Each row of T is roughly a mix of the hidden directions of one of 4 groups.
T (100 x 16):
[[  4   8 -15   8 -24  14   0 -24   2 -19  -4   6  -5  -6   4  -7]
 [ 12  -3  20 -14  -6   4  -4   9  -6 -20  21   6   5  16  -6   8]
 [ -1   2  -7  -3  -7  -1  20 -30 -14 -14   6  13  -4   6   6 -12]
 [  5  -5  28  -9   3  -2 -17  23  -4  -7  18  -2   1  -6   0   9]
 [ -9 -15   0 -15  24 -10   7  12  -9   2  -5   4  -1  -3 -23  14]
 [  9   7  15  -2  -5   3 -23  26  12 -14  12   5   1  -7  -2   8]
 [ 16   6   3   5 -22  15  -9 -16   2  -8  12  18  -4  -1 -16  -4]
 [  3   9   3 -17  -1  -6   5  -5   7 -28  -6   3  21  19   3  -9]
 [ -5   9 -28   3  -6   0   8 -21   3 -16  -8  -7   1   2  18  -8]
 [ 13   5   7  -7   7   2 -21  -7  -7  -8  34  -3  -2  -3 -11   2]
 [ -7  -7  19  -9   2 -13  19 -16 -20  -2   4   2   4   4  17 -13]
 [-11   1 -30  -1   3  -6   1  -6   3 -15 -12 -19   4   0  20   2]
 [ 10  10  12  11 -21  15  13 -13  -4   0  12  13 -10   8  12 -11]
 [  6   6 -15  -2 -13   8  11 -27  -1 -15  -1  -3   8  21   6  -8]
 [ -4   5 -15  -1   0 -11  16 -10  -4  -6   9  -5   4  22  28  -8]
 [ -9  -6  -3  -7  -4   3   8  11   9 -12 -33 -14  14  10   7   6]
 [  6  18   1  11   4  -1   7  13  17  14   1  28  -7   1 -10  -9]
 [ -8   8 -29  -6  26 -12   6 -15   1  -5  -3 -10   3   0   0  -5]
 [ -6  -6 -19  -8  13  -5   9 -20  -5  -2 -15   7   2  -4 -27   0]
 [ -8 -12  26  -7  13 -13  -1  14  -7  16  -5 -16  11  -2   9  -1]
 [  1  -2  -3  -4  16  -6   4  22  -2   3  16  21 -14  -1 -18  15]
 [ -3 -22   8 -12   9   0 -15   7  -9   4  -5 -22   8  -4 -16  17]
 [  7   8 -16   0  -1   6 -18  12  14 -18   5  13  -6 -11 -19  12]
 [  1  -2 -11   8  -7  12  20 -19   0  18 -19  -5   3  18  -6  -6]
 [  4   0 -16  -1  -4   8 -21 -10   9 -13  -8   3   1 -18 -27   6]
 [  7   6  11  17 -16   7  -7  20   8  13  12  18 -15  -8   5   2]
 [ -1  18  -2   4  11 -15  17   5  11   7   2  28  -2   5   3 -16]
 [  7  10 -13  14  -6  21  -9   9   5   1  14 -17 -15   3  14  12]
 [ -9 -28  -5 -12  -2   2   8  -8 -20  -7  -9 -12   0   3 -10  17]
 [ -3  -7  23 -12  -7 -16  12 -12  -9  -6  -3  12  17   9   5 -16]
 [  3 -11  27  -2  -6   5 -19   3 -14   1  16 -18  -1 -12   7   5]
 [ 10 -10  -3 -13  -1 -12 -20   5  -1  -5  23   7  11  14 -18   9]
 [  0   5 -11  14  -4   3  -8  31  13   8   6  -2 -13  -1  16  13]
 [  6  -3  19 -16   2   3 -20   7  -3 -20  10 -21  14   2   1   7]
 [ 13   5 -15  -7  -2  -4 -15 -16   5  -9  17  14   7   8 -25  -2]
 [  7   0 -17  -8  -1   4  12  -6  -8 -18  19  13  -7  22 -10  10]
 [-10 -25  -2 -15   5  -2  -1  -5 -20 -10  -4 -21   3  -3  -3  16]
 [  9 -13   9 -11 -15   9  -2   0 -15 -20  20   0  -1  15  -1  15]
 [ -9  -3 -20   5  -1  -3  30 -18 -11   3  -4  10 -10   9   9  -5]
 [  2  19  -4  12   0   0  12  -5  19  15 -17  17   3   3  -4 -19]
 [ -1   2  24   3 -19  -4  11  -8  -7  -4   1   9   4   1  25 -18]
 [ -5  -1  19   3   4  -5  21  12  -8  15   5  -4  -3  13  26  -5]
 [ -7  10 -10  19  -1  -1   4  -3  14  24 -21   4  -4 -14   6 -14]
 [  6   0  -1  -8  -4   9  10 -25   0  -6 -15   9   9   9 -28  -6]
 [ -9  -8  12  11   9  -8   4  18  -3  31  -4   4 -11 -16   1   2]
 [ -1   6 -29   6 -14  11  -8 -14   6 -21  -7 -10  -3  -6  10   3]
 [-10  -5  24   3   9  -1  16  19  -6  17 -11  -7  -5  -4  16   0]
 [  5   6  21  -4  -6  -4 -15  16   0 -17  22   3  -1  -8  17   0]
 [ -5  -5  14   3 -24   3  13  -9  -4  -8 -16  -1   6   4  25 -11]
 [  2   4 -19   3   2   5  -6  23  16  -8  -5  16  -9  -4 -18  16]
 [  6  21 -13  16   4  -2  -4  12  13   9  18  17 -16  -5   7  -4]
 [ -6   2  -9   1  -4  -9  19 -11 -14 -14  15  14 -13   0  22  -6]
 [ -4   3  -9  -8   3 -12   3 -19 -14 -25  18  13  -8 -12   7  -6]
 [  4  22 -14   9  14   7  -7  23  19  -1   6  -2 -11  -4   4   6]
 [  3 -18  -6  -2 -24  13   5 -11 -17 -13   8  -3  -6  13   2  14]
 [ -3  -8  26  -5  16 -11   8  22  -6  21   5   1   3   7   1   2]
 [ -8  -9  11 -11  22 -16 -18   6  -5   4   1 -16   8 -20  -5   2]
 [ -2  -3  -6   0 -23   3  16 -26  -5 -13 -12   7   6  11  10 -11]
 [ -4  -1  -8   9  13  -6  -4  23   2  15  11  13 -20 -16  -6  11]
 [  0  -2   8 -12  22  -4 -15  25   6  -1   0 -16   8  -2 -11  14]
 [-12 -24   6  -2  -1  -1 -10   2 -14   4 -10 -24   0 -18   6  12]
 [ -2 -14   9 -14  -9   4  -3 -17 -13 -18  -6 -23  15   8   6   2]
 [  6  21  15  -4   8 -12   4   7   9 -10  15  18   6   7  11 -17]
 [  0  14 -17  -1  -5  -2  18  -8  13 -16 -14  14   7  17   7 -11]
 [-15  -6  -2   0  16  -4   3  20   0   7 -18 -22  -1 -10  15   9]
 [ -8  -6 -10  -1   5  -4  18 -33 -15  10  -8  -8   2   4   2 -12]
 [  4   3  -4  15  -6  12 -11  -9   5  24  -2 -29   3   4  11  -4]
 [-14  -2  15   3  17  -3  16  14  -2  16 -21 -10  -3 -11  12  -2]
 [ -9  -1 -10  16 -17  11  16   3   5   6 -25  -2  -8  -2  20  -1]
 [ -8  -7  -6   5   1  -1  24 -21 -11  20 -13  -9   1  13   8  -9]
 [ -8  -4  15   2   0 -12  12  15 -10   4  11  -1  -5   3  34  -3]
 [ 12   9  10   3 -10   9 -23  26  16 -10  10   4  -1  -3  -1   9]
 [-11 -14   3 -10  17 -10 -14   6 -11  -2   0 -25   2 -18   4  10]
 [  5  18   7  18 -11   4   0   2  20  17 -10  13   0  -4   7 -19]
 [  5  10 -16   4 -16   2  10 -25  -1 -14   8   7   0  13  14 -13]
 [ -8  -9 -15  -1  19 -12   9   4   2  20 -14  10   0   0 -24   5]
 [  1  -5  24 -11  12  -7 -21  19   4   0  -1  -9  12 -11 -11   4]
 [  7   4 -26   2  -6  20 -13  -9   3 -16   5 -17  -6   2  -7  14]
 [ -4   0 -21  -9  12  -7  -3   0   2 -18  -2  18  -6 -13 -23   9]
 [ -3   4 -26   1   1  -4   7   9   3 -19   7  25 -16  -6  -3  10]
 [-10  10 -24   9   5   6   8  -4   5  -5 -14 -21  -7  -5  24   0]
 [  5  14 -19  13   2  23 -13   0  11   0  -3 -13 -14 -15  -7   8]
 [ -7   2  23   7   7 -11   7  22   2  21  -2   9  -4 -10  14  -8]
 [  3  12   8  10 -14  12  19 -22  -2  -1  -7  15  -7  -3   6 -19]
 [  9   7   8 -17   2  -1  -7  -8  -4 -27  18 -10  13  16   6  -3]
 [  0   4  11   4  -4   2  14  -3  12  15 -28  16   9   4 -14 -14]
 [ 13   0   0  -9   1 -11  -8  -3  -2   1  30  13   8  23 -13  -1]
 [ -2 -23   0  -9   0  -8  -1 -23 -19  10   4   3   4   0 -23   2]
 [ -9 -15 -18   5   9   3   1   8   0  19 -19  -9  -6  -6 -16  17]
 [ -3   3  30   8  -5  -7   4  12  -3  13   6   7  -5 -10  23 -12]
 [ -5 -10  27  -5   8  -6   3  23   1  18 -13  -9  11   7   2   3]
 [ 13  21 -22   9  10  12  -8  -5  10   6  19  -5  -9   8  -7   1]
 [ -6  -7  -8   8   6  11  -9  21   5  14 -12 -20 -10 -12  -2  19]
 [ -1   3  -1   4   3  -4 -14  37  11  -4   9   5  -9  -9   8  14]
 [ 15  18  14   5 -13   8   3   5  13  -2   9  24   2  15  -3 -11]
 [-11  -5  11  -3  23 -11   9  23  -3  18  -5 -13   1   3  11   5]
 [  1  14   4   9 -18  14   3   7  10 -16  -6  -7  -2   2  31  -5]
 [ -3 -12   6 -11   2 -22   6  10  -9   1  16  -1  11  24  17   1]
 [  0  -3 -14   2 -28   7  -3 -19  -1 -26  -7   3   1  -4  10  -2]
 [ 10  19   2   1   5  -1  12   6  15   2   3  29   1  15 -15  -9]]
In each list below, two rows fit none of the groups, and each other row fits one group, some only roughly. Which are they? Name them in the order they come.
- K_392: [  3  11  -7  -1  21  -9  -6  21   3   0  25  12 -13  -6  -5   8]
- K_471: [-16 -12  -6  -4  23 -13  -3   7  -7   9 -11 -15  -3 -22  -3   8]
- K_248: [  5  -7  34 -18   3  -2  -8  10  -3  -9   0  -4  17   6 -10   2]
- K_87: [ -4   3  -2  20 -15   7   4  -4  11  23 -24   4  -3 -11   5 -11]
- K_985: [ 10   1   4 -12   4  -3 -24  15   7 -17  14   8   5  -3 -21  11]
- K_586: [  3  -3 -15 -14   2   8 -10  -2   5 -22 -10 -18  14  13 -12  13]
- K_524: [-12   5  -9  -3  12 -15  24 -13  -4   1 -11  -3   6   8  20 -15]
- K_562: [ -7  -2 -23  -1   4  -6  25  -1  -2  -7  -6  25 -11   6  -7   5]
- K_491: [ -9 -11 -10  -5   9  -2 -14  17   7  -1 -20 -24   9  -7  -3  15]
- K_767: [ -5  -2  11  -9   9 -14  -6  31   1 -15  11  13  -4 -10   5  10]
- K_138: [11 21  3 -6 18 -8 -8  4  7 -7 27 14 -1  2 -9 -6]
- K_123: [-17  -1  -9  -1  19  -8  10   1   3   5 -30 -14   3 -14   5  -3]
- K_204: [  9   1   7  10 -19  11  11   8   5   9   1  30  -9   9 -13   2]
- K_989: [  6  10  12   8   7   7 -19  21   4   6  20 -10 -12 -14   8   7]
	K_985, K_491
- K_504: [-10 -28   2  -8   4  -2  -5   8 -19   0  -2 -12  -6 -13  -8  21]
- K_174: [ 11   5  21 -11 -12   7   1 -15  -2 -21   2  15  11   7 -13 -10]
- K_474: [-10   1   8   8 -10   3  23 -10  -6   1 -18  -1  -4  -4  26 -13]
- K_50: [ -8  -3   0  -7  16 -20  -9  28   1  -8  11  10  -5 -15   3  10]
- K_429: [  6   1  27 -16  -2  -5  -8  -3  -6 -24  12  11   9  -5  -6  -7]
- K_579: [ -2  14   8  15  -5  15  22  -5  -1   7  -7  -3 -13  -1  25 -12]
- K_251: [-11 -22  -8   0  -9   6   3  -3  -5   4 -29 -21   6   0  -1  11]
- K_14: [  2  -5 -11  -1   7  13 -21 -11  -3  -1  -2 -22  -3 -18 -19  11]
- K_330: [  5  11  14 -17   3  -1  -5   7   7 -31   3  -7  17  11   9  -3]
- K_231: [  6  -6 -15 -13   8 -13 -21  -1   5  -6   9   4  14   7 -26   8]
- K_725: [  2  -3  18  -8   6 -12 -14  16 -10  -7  29  -5  -1  -4  14   5]
- K_903: [  3  10 -37   6  -2  13   5  -5  12  -9  -8   0  -6  10  -6   7]
- K_247: [ -1  -2  14   3 -21   6  11 -21  -5 -10 -15  18   0 -11  -1 -15]
- K_673: [ 10  17 -18  14 -15  10   2  -8   6  -5  18  11 -12   9  13  -5]
	K_14, K_725
- K_334: [ -5  -4 -11  -4  15   5  -9  23  10   1 -17 -18   2  -3 -11  19]
- K_869: [-14  -9  -3  -1  16 -20  -5   4 -13   9  11 -16  -5 -15  20   2]
- K_35: [-13 -10   9  -7  14 -19   4 -10 -17   6   3 -18   6  -7  19  -8]
- K_772: [ -9   2  -7   1  -8  -8  21 -13  -6  -9  -5  -2   3  11  31 -12]
- K_349: [  4   2  22 -16   2  -8 -10  10  -1 -26  12  15   5  -9  -7   0]
- K_450: [-15  -6 -25   7  10 -11  16 -10 -11  12  -1  -6 -12  -3  16  -1]
- K_764: [  1 -11  -9  -9 -13   1 -17   1  -8 -27  14 -14   1   1  11  15]
- K_690: [ -6 -10 -20 -11   8  -2   6  -2   5  -6 -25  -7  13  13 -19  10]
- K_965: [ 11  13 -20  15 -21  17   2  -6   9  -7   9  10 -12  10   6   1]
- K_215: [  9  17   4  19   0   7 -10  17  15  22  13   5 -12  -4   4  -3]
- K_926: [ -1   9 -10  25  -9   3  -5   3  11  23  -2   7 -14 -16  11  -7]
- K_758: [ -2 -11 -10   9  -5   4  -2  18  -8   5  16  12 -24  -9  -3  21]
- K_546: [ -2  -1   5  -2 -10   0  28 -20 -14  -6   2  12  -2  16  13 -11]
	K_764, K_215
- K_480: [ 13  -3  16   1 -20   3  -3   7  -5   0  28  13  -2  18   6   3]
- K_27: [ -6  -8   5   1  14  -8 -19  15   0  18  -1 -28   5 -11   7   6]
- K_41: [ -4 -12  11  -1 -12 -10  10  12 -10   2  10  -4   3  19  30   2]
- K_937: [ 12 -11   7  -5 -12   4 -24  13   0  -4  19   4   2   3 -17  16]
- K_566: [ -8   1  -3  -1  10 -16  -4  24  -3 -10  17   9 -13 -15  17   9]
- K_203: [-18  -5  -1  -8  14 -20  18  -6  -4   1 -23  -1   9  -5  10 -11]
- K_570: [ -3 -13  28 -15   0 -15  -6   6  -1  -3 -13   7  19  -5 -11  -5]
- K_866: [-13 -16 -27   7  -3   1   5 -14 -13   6 -10 -15 -10  -9   6  10]
- K_366: [  0   4 -30   3   5   6 -21   4  10  -9   1 -18  -4  -8  -2  14]
- K_983: [ 16  15  -5   4  -9   7  -7   7  16  -7  11  26  -3   8 -17   0]
- K_320: [  3   9  21   7   5   4 -14  25   4   6  14 -10  -8 -13  16   2]
- K_711: [  5   2  12  -5 -14   6  20 -24  -8 -10  -3  14   6  15  -2 -14]
- K_21: [  5  -8  28  -4  -9  -8  11   4 -11   9  16  15   4  17   5  -6]
- K_89: [ -6 -20  -1  14 -23  13   1  -9 -12  15 -11  -9 -10 -10   6   7]
- K_786: [ -7 -21   3 -16   5  -3  -2   4  -4  -5 -22 -17  17   6 -13  12]
	K_570, K_983
- K_397: [ -6  -5 -10  15   3   2   2  17   6  29  -9 -18  -4   6  14   8]
- K_802: [-17 -12 -12  -8  23 -20  10  -8 -11   8 -12  -4   2 -11  -6   0]
- K_180: [-10 -17 -19  11 -17   7   4 -14 -12   5 -11 -14  -9  -7  13   7]
- K_465: [ 11   0 -12  -2 -15  11 -26  -4  13 -15  -4  -7  11   0 -17   7]
- K_536: [  6  -9  35 -14 -11   5  -3   0  -7 -11  -2  -6  16  10  -2  -2]
- K_862: [-12  -9  14  -4   8 -14  24  21  -9   4  -3   8  -4   7  18   3]
- K_602: [-12 -10 -15   7   9  -6   4 -11  -7  26 -11 -24   0  -2  10  -1]
- K_886: [ 14  -4   9   4 -14  17 -23  12   3  -1  14   2  -8  -6 -17  15]
- K_306: [ -1  -7 -23  -2  -3  16  -8  -3   3 -10 -16 -23   2   2  -9  17]
- K_361: [  7  -9  24   5 -16  11  -7  22  -6   6  16  -1  -8   4   7  13]
- K_774: [ -2 -18  26  -6  -2  -1 -13  20 -12   1   8  -7  -3 -13  -1  15]
- K_24: [  0   3 -28  -7  17  -7   3  -5   8   0  -6   9   4   9 -27   4]
- K_974: [ -9  12 -22  -5  28 -12   0  10   6  -9   2 -13  -1  -3  12   4]
	K_465, K_974
- K_700: [-13   4 -20  -1   7  -7  12 -19   3 -10 -26  -4   5 -10   7 -11]
- K_815: [  3  10  19   5  12  -2  21  -1  -5  22  11   7  -4  13   8 -14]
- K_26: [  3   5  -4  15 -17  12  12 -16  -3  13   3 -10  -4  15  23 -10]
- K_493: [-13 -11 -16  -7  21 -13   9 -17 -10  10 -15  -5   3  -6 -15  -1]
- K_179: [ 10   3  30  -3 -19  10   9  -3  -1  -5   0   5  11  19   7 -10]
- K_670: [  9 -12  14 -11  -8   6 -12  20  -4 -13  13   7   0   6 -16  20]
- K_208: [ -3   8 -17  -3  26  -3  -8   0  12   8 -13  -6   3 -10 -25   2]
- K_405: [  3  11 -27  11 -11   6  -2 -16   0  -9  16  -5 -11   4  19  -2]
- K_707: [  7   9 -13   8 -14  25 -12  -2   5 -18   4 -18  -9  -2  10  10]
- K_580: [ 13   9 -21   4 -16  13 -18 -14   7 -16  13   2  -3   2  -9   3]
- K_348: [ 13  25   5   3   2   5  -8   1   6 -13  29   4  -6   2  13  -8]
- K_106: [ 11  13  -1   3 -11   1  15 -17   4   0   8  25   2  19  -5 -16]
- K_13: [  4   1  25  13 -22  20  11   0  -5   4  -2   8 -13  -6  11  -5]
- K_322: [  9  11   4   7 -18   7   4  15   5 -15  18  19 -11   9  17   1]
	K_670, K_106
- K_318: [ 11   5  13  -7 -12   9   8   7   7 -19  -3  26   3  12 -18   2]
- K_195: [ 13  -8   8  -1 -24   3 -13   7  -3  -7  26   7   2  17   4   8]
- K_323: [ -1   2   8   2 -20   5  16 -24  -6 -14 -12  16   0  -5   5 -16]
- K_68: [ -4 -12   1  11   2   9  -1  11   2  31 -18  -7  -6  -8 -15  10]
- K_676: [ 12  13  23  10 -23  15  -2   2   4  -6  11   9  -5   1  14  -9]
- K_625: [ -7  -6 -30 -10  15  -5   8 -16 -12 -13   4 -11  -3   6  -3   9]
- K_752: [-16  -4 -18  -4   8  -7   1  -5   5  -9 -31 -12   7 -15   3  -1]
- K_104: [-10  -3  15   2  16 -12 -10  12   3  18 -12  -9   3 -25   1  -5]
- K_372: [-10 -12  21  12 -13  -2   9   6  -7  20 -12   1  -5 -12  19  -6]
- K_924: [ -9  -4  14  -9   8 -19   5  23  -8 -14  12  13  -4  -6  17   4]
	K_68, K_676
- K_657: [ -2   4 -36   8  -5  14   5  -3   9  -7 -14  -7  -8   5   0  11]
- K_811: [ -4  13  -1   6  23  -6  -2  26   7  11  11  -7 -11  -7  15   3]
- K_286: [ -8  -8 -10  -7   9  -7  27  -8  -6   1 -17  19  -1   6 -18   0]
- K_833: [ 13  -4   3  -8  -4  -2 -21  -1   4  -4  12  15   7   0 -33   5]
- K_484: [ -5   1   1   1  10 -10 -22   4  -3   1  14 -24   0 -17  21  -1]
- K_788: [-15  -7 -23 -11  12 -18  13 -15  -9 -14  -8  -3   4   0   8  -2]
- K_166: [  3 -10  -6 -12  -4  -7 -20  -6   3 -14  -5  11  11  -9 -30   5]
- K_86: [  1   7 -27   1   8  -2 -22 -10   4 -11  10  -4  -6 -21 -10   4]
- K_91: [ -2   6 -11   0   5  -7 -11  27   8 -16  13  14 -12 -13   3  13]
- K_897: [-16 -11  -6  -4  15 -16  28  -8 -15  11  -8   6  -4   3   3  -3]
- K_921: [  1   9 -26   3  15   0  -8  10   7   3  14 -22  -3  11  11  11]
- K_962: [ -5  -6 -11   1  -9  -9  23 -21  -4   5 -14  22   3  10  -5 -11]
	K_811, K_788
- K_661: [-10   2  16  -2  24 -12  20   6  -3  21 -13   1   2  -2   1 -10]
- K_714: [  9  -2  17  -4 -26  12  -4 -13  -4 -16   2 -10  13  14  12  -6]
- K_234: [ -5 -11  26   3  -9  -1  13  20 -10   9   1  -1  -4   7  22   3]
- K_283: [  1  -3  21 -10   5  -7 -19 -17 -11  -6  10 -16  11 -15   1 -11]
- K_133: [  4   6   5   2  13   1   3  22   0  13  20 -14  -4  20  15   8]
- K_850: [  1   7 -38   7   4   4  -8 -12   8  -2  -1   2  -9  -8 -15   5]
- K_606: [ -4  -7 -20  -3   5 -13  16 -17  -3  10  -9  19   3   9 -19  -5]
- K_73: [  5  18 -26  12   1   7   5 -15  17  10 -12   3   1   7  -8 -11]
- K_435: [-12 -13  20 -11  10 -16  24   5 -14   5  -8   7   4   5   8  -5]
- K_280: [ -8 -20   2 -15  -2 -19  -3   2 -18 -18  14  -2   5   1  14   8]
- K_257: [  2  -2   4  -5  16 -18   3  -8  -8  16  17  21  -1  -1 -20  -8]
	K_73, K_280
- K_109: [ -6   4  -9   6   7   2   6  18   1   3   3 -23  -7   9  31   8]
- K_112: [-13 -10 -15  -6  20 -16   4 -21 -14   9  -3 -13   2 -10  -2  -4]
- K_418: [ -3  -2 -10  -4  25  -1 -18   4   0   8   1 -24   0 -13 -15  11]
- K_6: [ -8 -29  -3  -4  -7   1  -2  -9 -12  10 -20 -14   7  -2 -14  11]
- K_824: [  0  -4  33   4 -14  11  12   1  -7   3 -12  15  -6 -12  -1  -7]
- K_867: [  1  25   6  11   5  -1   7  19  15   3   4   8  -7  -1  23 -11]
- K_863: [ 13   7   4  -5  -3  10 -26 -16   7 -12   4  -8  10  -9 -22  -4]
- K_576: [ 11  13  -6   7  13  -3 -16  19  15  17  21   2  -2   8  -7   4]
- K_314: [ 17   2  15   8 -18  19 -13  11   2   5  21   5  -9   6  -6   9]
- K_623: [-12  -9  16  -7  16 -20  -2  22  -9   2   6  -7   0 -11  18   4]
- K_928: [ 10  10 -10  15 -10  15 -24  10  15   8   9 -16  -4  -1   7   6]
- K_244: [ -1 -13  -4 -18  -5  -4   5 -20  -7 -18 -12  -2  19  15 -14   0]
- K_207: [ 11  10   4   8 -17  16   3  24  16  -7   0  13  -4  15   4   7]
- K_94: [  3   8 -15 -15  22  -6  -7  11  13 -14  -2  -2  12  11 -19   8]
	K_418, K_576
